In the rows, 128 means zero.
Families of rows that turns and mirrors carry onto each other, the same ones carrying the whole set onto itself: the rest of each named row's family, in list order:
5 families of 3 rows:
gutop: [ 84 114 171 159 121 142 108 127]
debe: [105 122 134 121 161 148 112 140]
sumop: [124 113 174  97 126 128 121 110]
vuse: [119 113 158 118 145 112 129  88]
geros: [ 93 112 179 128 105 133  97 128]
Vifak: [108 118 134 121 157 133  89 135]
Sikav: [ 70 114 165 153 124 137 120 121]
leli: [ 81 111 164 155 120 119 101 109]
lotig: [ 94 119 125 122 157 126  98 129]
Zof: [ 95 109 173 154 118 124  90 117]
Rumet: [103 119 147 100 137 140  95 144]
Pum: [ 88 121 131 120 160 143 123 133]
suza: [106 114 165 122 143 129 149  96]
dapos: [125 114 173 125 141 133 140  99]
gesa: [133 111 168 118 144 118 119  95]

Same family as Sikav: Pum, suza
Same family as gesa: Vifak, Zof
Same family as geros: sumop, Rumet

Families of rows that turns and mirrors carry onto each other, the same ones carrying the whole set onto itself: the rest of each named row's family, in list order:
5 families of 3 rows:
zopek: [141 132 145 115 115 128 102 155 130 100 124 152 114 132 108 136 130 117
  56 155 150 128 114 122 119 119]
Fafud: [149 127 118 113 106  98 101 111 182 106 134 142 109 148  92 129 140 119
 108 132 141 126 137 119 124 126]
tad: [144 123 117 137 111 114 106 109 155 122 141 127 136 137 105 109 169 122
 131 143 137 121 127 113  98 134]
mabu: [140 129 132 116 114 120 110 144 158 113 148 139 118 164 114 127 142 129
  81 120 109 162 126 117 113  73]
purad: [140 129 101 121 124 106  97 125 135 132 128 141  96 136 104 140 121 133
  97 139 141 145  73 119  89 112]
kizis: [132 122 153 127 123 140 125 145 103 120 129 131 143 112 125 114 142 116
  85 163 147 121 112 113 104 130]
sado: [128 115 150  94 124 113 153 125 151 124 146 120 131 144 122 120 108 123
 100 113 110 154 146 109 135  86]
redu: [130 117 141 127 124 132 137 133 128 134 153 116 149 142 132 103 153 127
 112 128 106 153 126 106  98  88]
Ronod: [131 119 118  93 131  94 133 109 139 136 123 130  96 123 105 142  80 128
 105 127 144 139  95 115 118 120]
ren: [136 115 132 108 118 101 137  95 165 123 135 120 133 128 104 113 129 116
 135 132 141 117 148 111 128 140]
tedad: [145 146 143 123 120 123 146 129 123 110 149 135 115 130 121 141  86 150
 125 105 152 156 143 126 139 111]
mabe: [146 147 137 150 121 141 138 133 101 121 156 128 136 126 131 126 121 153
 139 118 146 154 128 123 109 113]
deda: [155 157 128 145 112 132 111 144 124 103 152 148 110 145 116 145 118 155
 113 113 148 162 125 132 118 100]
lemiz: [129 116 115 120 135 111 133 110 113 150 130 118 122 113 118 121 114 130
 125 140 140 135  82 109  88 126]
kuf: [129 119 162  97 124 123 142 139 123 111 122 134 125 113 116 128 100 113
  75 149 151 121 131 114 138 130]

Same family as redu: mabu, sado
Same family as purad: Ronod, lemiz
Same family as zopek: kizis, kuf

Families of rows that turns and mirrors carry onto each other, the same ones carrying the whole set onto itself: the rest of each named row's family, in list order:
5 families of 6 rows:
gane: [119 140  92 146 129 106 151 127 121 144 132 152 120]
Bipo: [116 146  96 150 117 114 154 126 127 134 122 144 122]
kup: [ 99 129 132 101 141 117 104 112 135 125 128 137 103]
nukod: [137 100  94 115 133 120 124 153 126 104 151 123 126]
Dobog: [151 110 103 134 109 122 131 159 125 154 128 145 137]
vedar: [128 103  96 114 135 128 129 153 123 107 155 136 100]
pere: [132  99  89 100 135 120 130 140 125 101 149 137 119]
lege: [147 110 151 116 134 126  97 140 123 103 129 143 124]
dibo: [146 115 142 107 142 122  99 144 121  99 125 129 124]
Vuf: [148 113 148 118 127 141  94 142 118 109 134 139 130]
zaril: [115 148 133 125 124 142 135 113 130 136  93 135 133]
biv: [101 137 121 100 143 126 111 106 132 118 131 141 100]
kis: [119 140  94 136 112 111 157 124 125 126 129 157 108]
Lafe: [132  97 104 121 138 128 131 147 121 100 158 131 115]
Zalo: [152 118 108 140 116 132 130 160 114 150 125 148 144]
ker: [113 139  85 134 136 116 154 128 124 140 125 155 112]
Perav: [152 107 140 116 134 138 101 139 115 100 127 134 122]
Vofog: [144 110 141 114 137 123  96 145 107 105 122 144 139]
pavi: [114 137  93 149 129 112 153 124 125 133 117 157 116]
reni: [111 135 141 124 116 148 127 119 118 136  97 143 142]
tos: [ 98 137 141 102 145 118 110 118 132 121 127 127 113]
sen: [130  90  94 116 130 129 128 152 127 106 150 131 114]
dafug: [119 138 131 126 124 145 130 105 133 138  97 147 143]
zame: [155 119 104 142 113 121 134 157 114 153 120 145 128]
fuf: [154 120  92 135 105 119 131 156 124 144 126 134 133]
mato: [ 96 134 131 103 139 126 113 103 134 128 134 131 111]
fas: [ 96 132 134  91 142 116 125 121 129 127 128 141 102]
sego: [147 119 101 135  96 122 119 149 114 148 125 145 143]
lifek: [126 146 134 126 125 143 116 110 125 143 102 149 147]
Kag: [120 140 131 116 128 144 121 106 127 147  95 137 135]

Same family as Kag: gane, Lafe, Perav, zame, mato
Same family as lege: kup, Dobog, pavi, sen, dafug
Same family as reni: pere, kis, Vofog, fas, sego

